Rotation paths and how fast each direction turns (degrees a step):
Each turn is a multiple of 5 degrees from 10 to 175, or 0.
Each row of a path follows its step; steps can be skipped.
Rotation 1:
step 0: [ -1   4 -28  12  -5 -20   6 -32 -15 -31 -17  52  -9 -32  -7   8  -9  -3
  52  -3 -31   4  -7  28   1   3 -13  20  -7  -4 -14   6  21  -4 -31  -5
  26  -1  -8]
step 2: [-17  10  21 -30 -29  16  14  -4   1  32  30 -15  20 -11  -3   6   1  -2
 -14   9 -30 -17   6   8  -6 -21 -35  -4  -4  43  13 -63  -2  -2 -18   1
  -3  -7  -2]
step 3: [ 12 -12   1   8 -27  15 -21  42  35 -24  -8  48  12  -5   3  30 -39 -27
  20   6  -3   7  20  -5 -18 -25 -26   9 -11 -26  -9  -7 -10  -7   2   0
  -7 -10  15]
step 4: [-13  22   5 -35  10 -62 -28 -14 -18 -12   2   2   9   2 -25  14  -8  14
   7   1  11  19  25  16  -1  32   0  12 -26 -13 -31  10 -11 -40  19  13
  -4 -22  -3]
step 5: [ 24  -9  14 -16  11 -22 -22 -25 -42  -6  -2  -6   6  16  -1  -1  17 -26
 -27  -2   6  22  10   8  -7 -45  -8   4  44  16  29 -15  -7   1 -33  32
  18 -10  -6]
step 6: [ 20  17  16   7   6   1   9  -7  51   0 -27  28 -26 -19  -2 -41 -20 -27
  12  21 -40 -13  23  12   0 -15  23   0   6  22  18 -27 -11 -15   2  10
 -18  -2 -19]
step 7: [-10  13 -20 -32  -7 -17 -10  38 -12  23  -9  20  -4 -10   9  -4 -24 -27
 -19   5  -9 -12  -4 -13  -8  12  20 -10 -26   3 -58   8  22   6 -12  38
 -17   2  34]
step 9: [  4  21   1 -19  43   3  10 -26   3 -18 -13   1 -50   0  -7  22  -7 -25
  17   2 -14 -15  27  13 -32 -31 -35  33   1   1  16  13 -11  24   4 -17
  -7  16  17]
step 10: [-60 -16 -13  -6  32  -7   4  -2  -7  24  -8  34  21 -33  -2 -16  -4   8
   7   0 -22  -9  15 -26   6  -8 -10  40   3  34 -13 -17  14 -34   0  12
   5 -12  10]
[  0   4 -12   8  -8  -3  -9  -4   4  12  -5   8   4  -3  -7   1  -2   3
   1   0   4   6   5   1  -2   7   6   4   1   8   0  11  11  -8   1  -5
  -3   0  17]  110
[  0   4   8   6  -6  -2   8   6 -14  -2   7   0  -3  -4  -1  -5   3  -7
  -2  -3  17   5   4   8   0   7  -1  -1   5   8   7 -11  -1   6  -3  -6
 -10  -4   7]  115
[ -9  -9   1   2  -1  -3  -2   4  -6  -8   4   5  -2   3  -4 -12   3   8
  -3  16  -6   9  11  -7   1   0   1   3 -10  -4  -5   6   5   8  -6  -4
 -10   1  -3]  115
[  8   4  -5   4   1   4   2   9   7  -4  -1 -14   2  -1  -5  -9  -2   1
   0   9   3  -7   9   2  -7  -1  -7   5  -3   5   4   3  -8  -4 -15  -2
  15   0   5]  110
[ 14  -2   2   2 -13 -10   8   6   0  -4  -6  -1  -2   9  -2  -2   2  11
   3 -15  -1  -1   1   3   3  -2 -12   4  -7  -4 -12   2   2   1   3   6
  -3   0   5]  85
Rotation 2:
step 1: [  1   4  -4  20  44  -1   1   4   2  18   8   0   2  22  15   7 -26   0
  21  -5   1   0  10 -36 -39   6   2  -3 -21 -17  -4  39  47  10   4 -19
  25  -4   0]
step 2: [ -6  35  11  -2   0  12  16  10  14  24 -15 -15   9   7  16  10 -14  -3
  17   4  16  -8  -1  24   0 -20  15 -24  35  33 -21   3 -35  -4  24  31
  20 -28 -26]
step 3: [ -4  11 -24   0  22   6  13  -6   7  -8 -29  -6 -43   4 -28  -3  31  15
 -39  14  14 -24 -25  -5  14   6  -2 -35  15  -1  15   7  30  23  -5 -14
  -8   4   7]
step 4: [  3 -31   8   4  20  -3  -2  17 -22 -16  23  35  -4 -12  16 -12 -25  15
   2   7 -27 -10 -13  19 -40 -14 -23  -2  15 -10 -14  19   8  16  15 -22
  22 -12 -32]
step 6: [ 15   2 -33  -3  13  17  -4  -4 -30   9 -11 -11  -6 -13  -1 -15 -12  12
  -9  29  18  26 -30  29  -9  12   5 -34  12 -10   1   4   6  13  14  28
 -38  31  -1]
step 7: [ 13   6 -33   4  17  -5   4  36  -9 -32  18  15  -5  -7   1 -20   2  21
  -2  -5 -16  -8  43  -3   5  -7  10  -6 -12   7  13  -3  21 -13  42 -38
   4 -27 -11]
step 8: [-22   1  -6  -2 -12 -17  -3 -12   3  28 -15   7  29 -18 -26 -22  -2  -7
   9   3  -3   1 -14  -5 -35  16  46  23  39  10 -31  17   0  -8  -9 -13
  -2 -17 -17]
step 9: [  1   4 -18  18  18  17 -30 -11  -5  14 -26  17  13   6   8  10  23 -16
  12   8   4  -1 -17  -7  24  36 -32 -43  -6   2  11  14   4 -27  32   7
 -11  11 -16]
step 10: [-15  21 -22 -27   7  19  20   8  -8 -18  37 -20   9  -2   5  23 -37  35
  -3 -19  -7  -7 -21  -7  -4  11  31  -3  -2  -7  12  25  16  11  33 -15
  22   2  -3]
[ -8   2  -4  -4  -5   3 -11  -8   1   5   6  -7   0 -14  12   2 -10  -1
  -1   8  -4   7  -9  12   2  -8   3   5   6  -5  -5  -6  -4   6   0  -4
   3  -4  -7]  175
[ -1   6   5  17   5  -1   3   3   4   2  -8  -2  15  -6  -3   0  -3  -3
   4   7 -15  -1   4   1   0   4   6   0  -1   8   0   1 -12   9 -10   3
   2  -4   2]  115
[ -3  -5  -1   3  -3   6  -5  12   7  -1  -4  -3  -7   3   0   2  -3 -12
  13  -9   3   9   5  -4  -7   0   2   2   8   4 -13   0   4  -7 -13   0
   0  -1 -11]  110
[  5   7  -8  -6  -3   4   3   6   4  10   3  -4  -4  -4  -2   2   7   1
  -8  -8  -3   0  -4 -16   7   6   1   8 -10   5  -7  -2   0  17   0  -5
  -2  -5  -5]  155
[-11 -12   6   6   6  -1  -8   6   2   2  -2  -4 -14  -5   9  -7  -9   2
  -6  -6  -4  -2  -5   0   5   9   4  -3  -7  10   5   6   1  -2   3   3
 -11   0   6]  120
[  1 -21   1   2   3  -5  -7 -11   0   3  -8  13   3   2  -2  -3   6   4
  -6  -2  -5  -2   0  -3   0   0   0   8   6   1  -5   0  -5   0  -4 -18
   5  -2  -3]  90
Rotation 3:
step 1: [  3  35 -11  11   1 -36 -11  -3  -5 -17 -18 -23  -4  21   3 -21   2 -24
  -9  31  -8 -26  23 -44  19 -12  14   1  -7 -16  26  18  12  42 -29   5
 -17  16 -20]
step 2: [ -2  -7  10  13 -19  20 -29   2  31 -18  -9 -40 -19   4   4 -18  24  -4
   4  17   8  10 -27   5   5  14 -29  -8  -2  11 -27   2 -37  11 -17 -61
 -27  -5  -2]
step 4: [-49 -11 -16  -5 -46   0 -11  19  12 -10 -17  -3  30   5  26   1 -26  15
  19  55  19 -30  -2 -20   6   2  16   9 -17  27 -12  19  19   1   1  -3
  -2 -28  -8]
step 5: [ 18  14  28  -4   9  55 -30  31  26   9  21 -11  19  16  -2  -8  -9  -5
 -22   9  10  31 -12 -20 -30 -20  23   6  16  -3 -19  -4 -22 -13 -11   6
  20 -41  -5]
step 6: [ -8  -5 -24  13  15   2 -29  -8 -11 -27 -20  34   7 -15   6   9 -29   2
 -27 -25  -1 -25   6 -41 -17 -16  36 -10  27 -11 -20  12  17  51  22  -1
 -20  -6  -5]
step 7: [ 23   4  23  -3 -13  -1   1 -20  33  15 -26  27  11  -1 -13 -11  -1  -4
  13  37  27  41  -4   4  20  17  28 -24  -4   7  21  -3  13  21  10 -38
 -33 -41   5]
step 8: [ 13  29  25   8  25  14 -28   3 -37  -1  18 -17 -16 -38  -8 -11 -10   5
  -4 -11  24  15  25 -20   1  -9   3  -4  -9   6  -6 -18 -12 -28  35  -2
 -38   2 -47]
step 9: [-27  13  22 -28 -27 -28 -21  -7  -1  -3   3  27   0 -12  21  10 -17  -2
  -9 -17   8 -23   3 -11 -14  42  -9  41   8  -3  31  10  36  15 -23 -35
 -15  -3 -34]
step 10: [-17 -12  10 -15   7  33  10   8   3  21  17 -16 -19  12 -33 -18  -3  -2
   9  34  -5  16 -35  -6   7 -13  33 -15   6 -19  10   0  21 -17 -42 -22
 -14  14 -53]
[  3  -9  -7   2   6   5   5  -8   2  -6 -10   5  -2   8  -7  -4  -2   5
  -7  -1  -6  -2   0   4  -5   4   2 -12   4  -6  -5  -2  -4  -4  -7  -9
 -17   4   9]  85
[ -1  12   4   3  -9   3  -6   3  -7  -1  -5   2 -11   0   3  -6   7  12
   1  -3   3   3   4   1   8   4   0   6   3   8  -5  -7  12  -9  -6  -7
  -2  12   8]  60
[  7  -5   9   1  -4  -3  -8   7  -3  -4   0  -8  -1  16  -8  -8   7  -3
  10   0   4   1  12   1 -12  -3   4  -2  -9   2  -4   2  -7  -7   7  -4
   1   0  -3]  120
[  5  -8 -11  -5  -3  10  -6  -1  -3  -1  -4  -6  -4   0   2  -9   7  -7
  -3   1   1   7 -16   3   4  10   6   3  -9  -4   9  -7   2  -7   4  -5
   7  -9   0]  140
[ -6   4   5   3   8   0   0  -7   1   2  -1  -9  -9  -2  -6   7   2   3
   7   6   1  -4   0   8 -11   8   2   6  -1 -11  15 -12   2   7   1  -1
  -3  11  -7]  35
[ 11   8  13   2   5  -5   0  -1  -7  -8   0   6   0  -2  -9  -7   2  -7
  -4  -4  -7  -5  -9   5   9   2  -6   2  -3   5  11  11   2   0   6  -3
 -11   0  -8]  45
Rotation 4:
step 0: [ 13   1  14 -13  -2 -50  -6   2 -25  20   5  13  -1 -14  -6  -1 -13 -28
   8   5   5  19 -47  -7 -38  -5 -24   2 -27 -10  24 -18 -25  10 -14 -34
  18 -10  35]
step 1: [ 22  -2 -28  23 -24   4   1   8 -37 -29 -19   6   4  44  -2  -7 -46   0
 -16  21  -4 -12   0  -3 -20 -15   9 -26 -17   8  30 -25  20  -9  27  28
 -17   9   1]
step 2: [ -9 -47   2   2 -32   3  29  42   8  25 -23  -1   7  -4  -6 -37  -3   7
   3  -8  11  19  13  18  44   1   5   1  -3  -5  16  20  -2  29 -13  -3
 -35  38   1]
step 4: [ 21   1 -51 -18   1  38 -33  17   0  -3   7   8  21  23 -13  21   3 -32
 -10  10 -31  21  -9  14   9  -7  -5 -20   8 -17 -49  -1  25 -13  10  21
  -3   4 -18]
step 5: [  0   5  30 -18 -26  19 -14  21  -8   1  16  23   7 -31  15  11  24  -1
  41   5 -17  36 -28 -26  37   6  -4   7   2 -12  36  13 -13 -14 -32   9
   3  25  15]
step 7: [ 23 -22  -3  -9 -19  25  33 -36  37  11 -27  -6  25  -8 -23  -7  -7 -13
   7  -7 -14  42  -5  38  -6  -1   2  11 -15  16 -27 -29 -21  15  34  23
   3   8   1]
step 8: [ 23  17  19  10 -47 -26  32 -17  21   2  15 -10   3 -44  21  -9  -5   0
 -25  -4 -28  -8 -21 -33 -10   0  17  15  26   1  27  14  -6  -6 -14  19
 -18  -5 -33]
step 9: [  8   4  -5  18   2   9 -19  -5  -9  -8  20  -1 -17  15   9  34  25  29
 -65 -22  10   5  43  26 -10 -11  31 -12   3   8 -25  20   5   5 -15   9
 -10  24 -18]
step 10: [ -9 -18  15 -15  24  17 -29  -1  21   2 -34  -6  23 -34  18  13  52 -29
  -4 -24   8   6  14   5  22  28 -14  12  -1  26  -8 -11 -36 -10  -3  15
 -15 -25  17]
[ -1  -2  -6   7  -8   8  -3   1  -4   0  -5  -2  -2   9  -8  -3   3   0
  -7  -6   9  12  -4  10   0   0   5   4   9  -8 -10  11   6   6   6  -5
  13   3   2]  145
[ -3  -5  -3  -2   8   3   1  -3   1  -3 -15   4 -16  -1   5   1   8   7
   4   1   8   3   2   5   3   4   6 -14  -1  -1  15   6   4  -1  -6   7
   1   5  -4]  95
[  2   6  -4   9   4  -1 -10   8  11   5  -9  -2  -1  -5   1   6  11   6
  -9  -1   2  -8  -2  -6   9  -8 -11  -1   6 -10  -9  -8   1   0  -4   0
  -2   7  -4]  60
[ -6  -3  12  -4  -2   4 -12  -2 -17  -5   5   3   5  -3  -7   3   4   1
 -13  -6   3   1  -6  -9   4  -4   3 -13  -4  -2   5  -3  -1   6   7   7
  -2   2   1]  85
[  4  -6   1  -4  -8   3  10   1  -1   7  -8  -6   4  -2  -8 -13   2  12
 -13   4  -2  -1   3  -7  -6  -2   0  -7  -1  14  -3   1   4  -5  -5  -7
  -2   0  -8]  60
